Named turns come first, each shown by rows before and after it. Which turns, in which order, take the first row of each pair that follows to the second? Write the first one first, as in the answered first pair.
turn N:
[-11  14  15  -3 -20  -5   2 -13  18  -9 -18  22  -6  20  -5  10   1   6
  -8  10 -25 -17 -10] => [-11  15  11   1 -18  -9   2 -15  18 -11 -22  13  -3  20  -3  14   4   4
  -5   8 -24 -17 -12]
[  8   5   9  15  -6   9   8   7   0   4   5  -5  -4  -3  -8  -8   1  -6
   0  -5 -17   1   9] => [ -3   2  13   2  -2  22  -1  11  -1   9  11  12  -4  -1   2  -4   1  -6
 -10   4  -3   0  -1]
[  8  26   7  26 -11  14 -33  10  -4   5  39   8 -16 -35  -1   2 -12  -1
  10 -28 -13  -9   2] => [  1  23  11  26 -12  10 -37  11   0   3  42  10 -13 -38  10  12 -12  -2
   5 -25  -5 -10 -12]
turn C:
[-12  -1   0 -11   3  -4 -23  -4  -3  22 -12  29  -1  -6  15   7  -6   1
 -12  10  16   1 -27] => [-14   3  10 -12  -1  20 -23  15  -7  20   1  36   0  -5  -2  -6  -9   4
 -16  10  -1  -3  -8]
[  3  16  11  45 -12  10   5  -9  19 -21   2  -1  18 -19 -30 -27 -31  18
   1  14   7   4  20] => [  2  13   4  48 -11 -16   8 -22  26 -20 -10 -10  24 -23 -12 -13 -25  16
   8  13  23  13   1]
[-24  -2  -2  10 -13 -14  -4  30  -1  13  -1 -18  -3  -5 -22  -7 -26  13
 -18  -1   2  -2  15] => [-22  -4  -7  11 -11 -35  -4  18   3  12  -7 -21  -1  -7  -8   4 -23  11
 -14   1  14   3  -2]
turn W:
[  8   4  16  34 -12 -40  16 -11  24   3   6 -13  13   5  12  12   6   9
  22 -14 -28   4  -9] => [ -6  -7   6   6  -3 -39   0 -40  23  12   0  12   6  12  31  15   5   2
  11  -4  11   5 -28]
[ -9   6  13  13 -16  -2  -3  16 -21  27  14  25   1  22 -19   7  11  12
  12   9  -9 -10   0] => [ -6   4  14  22 -18 -17   1  17 -18  23  10  14   7  18 -15  18  12  14
  19   6  -9  -4 -13]
[ 17   0 -23  14 -12 -44  -5  -8  18 -20 -32 -21  35   7  17  34  -4 -30
 -12   8  -7  -8  -6] => [  4  -9 -26 -19  -4 -21 -27 -31  18  -7 -31  10  25  20  18  16 -10 -33
 -28  16  25 -14  -6]
turn R:
[  5  -8  -7 -14 -10  -8  -7 -14   2  11 -17   7  11  -6  10   7 -31 -11
   3   4   8  29   5] => [  5  -6   1   0 -14 -17  -1   1   4   5 -10  -4  16 -11  16  16 -28  -7
   6   5   2  29  -2]
[  4  -3   1 -17   3  13  -8  -3 -10   4  -1  14 -18   8  -3 -19   6  -6
  -9  -1   1   7  19] => [  6  -9  -7 -18   6  -9  -4 -16  -6   4 -17   7 -13   7  13  -4   9  -7
  -3  -5  18  13   3]
[ 10   3   3 -10  -7  29   2  -3   0  12  10  -1  -7  16 -24 -26  -4  -5
  -6  -2 -20  -2  34] => [ 13  -5 -15 -21  -3   5   0 -40   4  16 -14   0 -11  20  -1 -20  -1 -12
   1  -2   9   6  24]
turn Q:
[  9  -8   3   9   3 -42  10 -26   6  -6 -14 -28   0  -3   4   9   5  -5
  19 -13   2  15   3] => [  0  -1  18  23  -3 -36  10   5   8 -12   2 -31  10 -12   5  21   5   2
  14  -5 -11  11  -9]
[  6   4 -17 -10   8  -1   5  -3   7   7  -9   0  15   4   2  -2  -4 -10
  -3   1   1  11  21] => [ 10   4 -18  -2   4  -5   8   1   9   4 -10  -8  17  -3   2   2  -4 -10
   0  -2  -5  14  16]
[  7  21   3   9  -1  12  11  30 -10  -8  16  -8   6   2 -16   6  -6  -3
  -1   9 -14  -3   5] => [  2  23   3  -8   4  26   7  23 -10  -5  18   3   2   5 -16  -3  -6  -5
  -9   9  -5  -9   8]
Pairs:
Between the rows of a pair lie two turns.
[ -9  -1 -10 -16   5  41 -22 -17 -33  33  27  42 -35   5 -10 -38  -8  -3
   4  -1  -6  -8  12] => [ 24   9 -18  17  -4   5   8 -20 -31  26   6  -3 -36  -6 -22 -30  -3  -5
  34 -19 -36  -1  33] -> Q then W
[ -7   8  -6  -9   6 -33   1  -2  16   8  -6 -18   0  -8  20  12   1   0
   5   5   2   4 -28] => [ -4  17   6   4  -5  -8   7  28  12   5  12 -22  -1 -10 -10  -3  -1   2
   4   0 -38  -3  -1] -> R then N
[  7 -10   4  25  -7 -18  10  24  13   2  -2 -24  17 -15  -5  13  14 -11
   0 -10 -18  -6 -29] => [ -8 -12  10  13  -4  -6  -2  30  16   2   9  -9  18 -15   3  16  12  -7
 -14  -2  -2  -7 -41] -> W then R
[  3   2 -16  12 -17  -2  11  -4  12   0   4 -30   1  -1 -11  10   4 -15
  13  13 -31  -5   0] => [-11  -7 -24 -21  -4   4  -8 -30  12   8   0  -3  -6   9   4   4   0 -19
   1  23   6  -4 -11] -> W then W
[ -2   9  -7   1  -8  14  -1  10 -17   2   4   7  -3  -6  -5 -10  -2  11
  -5   7  -5 -12  22] => [  7   7 -15   6  -6   2   5  -1 -11   2  -6  -4  -5  -9  -3 -10  -3  10
   4   2  -8  -9  25] -> R then W
[  9  -8  -6  -4 -26   0 -14   3  -6 -14  -5   9 -12 -13  17  -9 -23 -14
 -21  16  23  16  -2] => [ 24  -5  -8  15 -30 -12   2   6  -3 -19 -11 -11 -11 -16  15  -5 -22 -14
  -9   8   8  17   7] -> R then N
[-43   5  18  -4 -12  11 -13  56   1  -9  38   0 -18  -4   3   6   2   5
  -5   4 -14 -14 -30] => [-50  -8   5 -30  -2   8 -24  24   1  -1  27  21 -25   7  18   6   0   0
 -13  10  22 -12 -39] -> C then W
[-25 -11  24  -1  -4   8 -19  14   0 -20  20  20   0   5   2   5  -4  -1
 -28   0  17  -7  -5] => [-13 -23   4 -15   3  -3 -15 -23   0 -11  -3  24 -10  14   2  -7  -6  -9
 -19 -10  34   1   8] -> R then Q
[ 22   4  -6  14  -3  -3   8  -3  -2  -4  -8 -15 -10  -2 -10  -6   8  -3
  16 -19 -24   0  39] => [  4  -5  -8 -20   6  18 -14 -24  -4   5  -3  18 -18  11  -4 -19   2  -4
  -2 -11   4  -1  35] -> N then Q
[-10  -4  -5  20   2  -5  -8  35   8  12  25 -19  21 -13   2   1   3 -12
   7  -2  -2 -10 -13] => [-18 -11 -10 -11  11   6 -23  18   8  21  20   3  18  -2   6  -7  -1 -16
  -4   7  23 -15 -16] -> W then W
[  7   9  23   1 -10   0   5  32  -2   8  13  -4 -17  -6 -13 -13   4   2
  -5   4 -24   5   5] => [ -3  -2   8 -17  -1 -20 -10  -3   4  13   0   9 -16  -2  18   4   6  -4
  -5  10  23  12 -26] -> C then W
[-24  17 -14 -34   0  -9  -9 -12   9  -3  18  32 -14  -2  17  24  -7  -4
 -32  24  52  -1 -39] => [-17  16 -14 -47   3  13 -13 -19   2   3  19  42 -22   7  -1   2 -10  -5
 -35  22  46  -4 -15] -> C then R
[  3  -9  -6   7   2   6  11 -18 -15   7  -5 -18  -3   5 -11  -8  10  14
  23 -25 -14   4  23] => [ -5 -10  -5  16   1 -16  11 -16  -8   3  -7 -25   7  -3   9  17  14  17
  24 -21   1  10  -5] -> Q then W
[ -8  -6  -2 -16   3 -15   0 -27 -15  13 -13   2   4  -4   4   4  -1  -3
   7  -9  20  -6   3] => [ -5  -1   3   2  -1 -29   9 -11 -14   6 -12 -16  12 -12   5  12   0   0
  10  -9   9  -5  -2] -> N then R
[  3  -5   2  -2 -14  19  -3  11  -5  -7  10   1  10  16 -22 -10 -25 -16
 -12  -2   8  10  10] => [ -5  -3   5   0 -15  15  -8  17  -3 -10  14   3  14  12 -13  -2 -26 -13
 -19   3  13   9  -6] -> N then W
[ 15   9  -2   4 -14   8  16  -8  -2   4  -9 -13  -9 -15 -16 -12  12  -1
  18  -3 -19  -3  29] => [  6  12   5  22 -18  -9  18  10   3  -3  -1 -22   3 -26   2  14  15   4
  18   5 -15  -1   2] -> W then Q
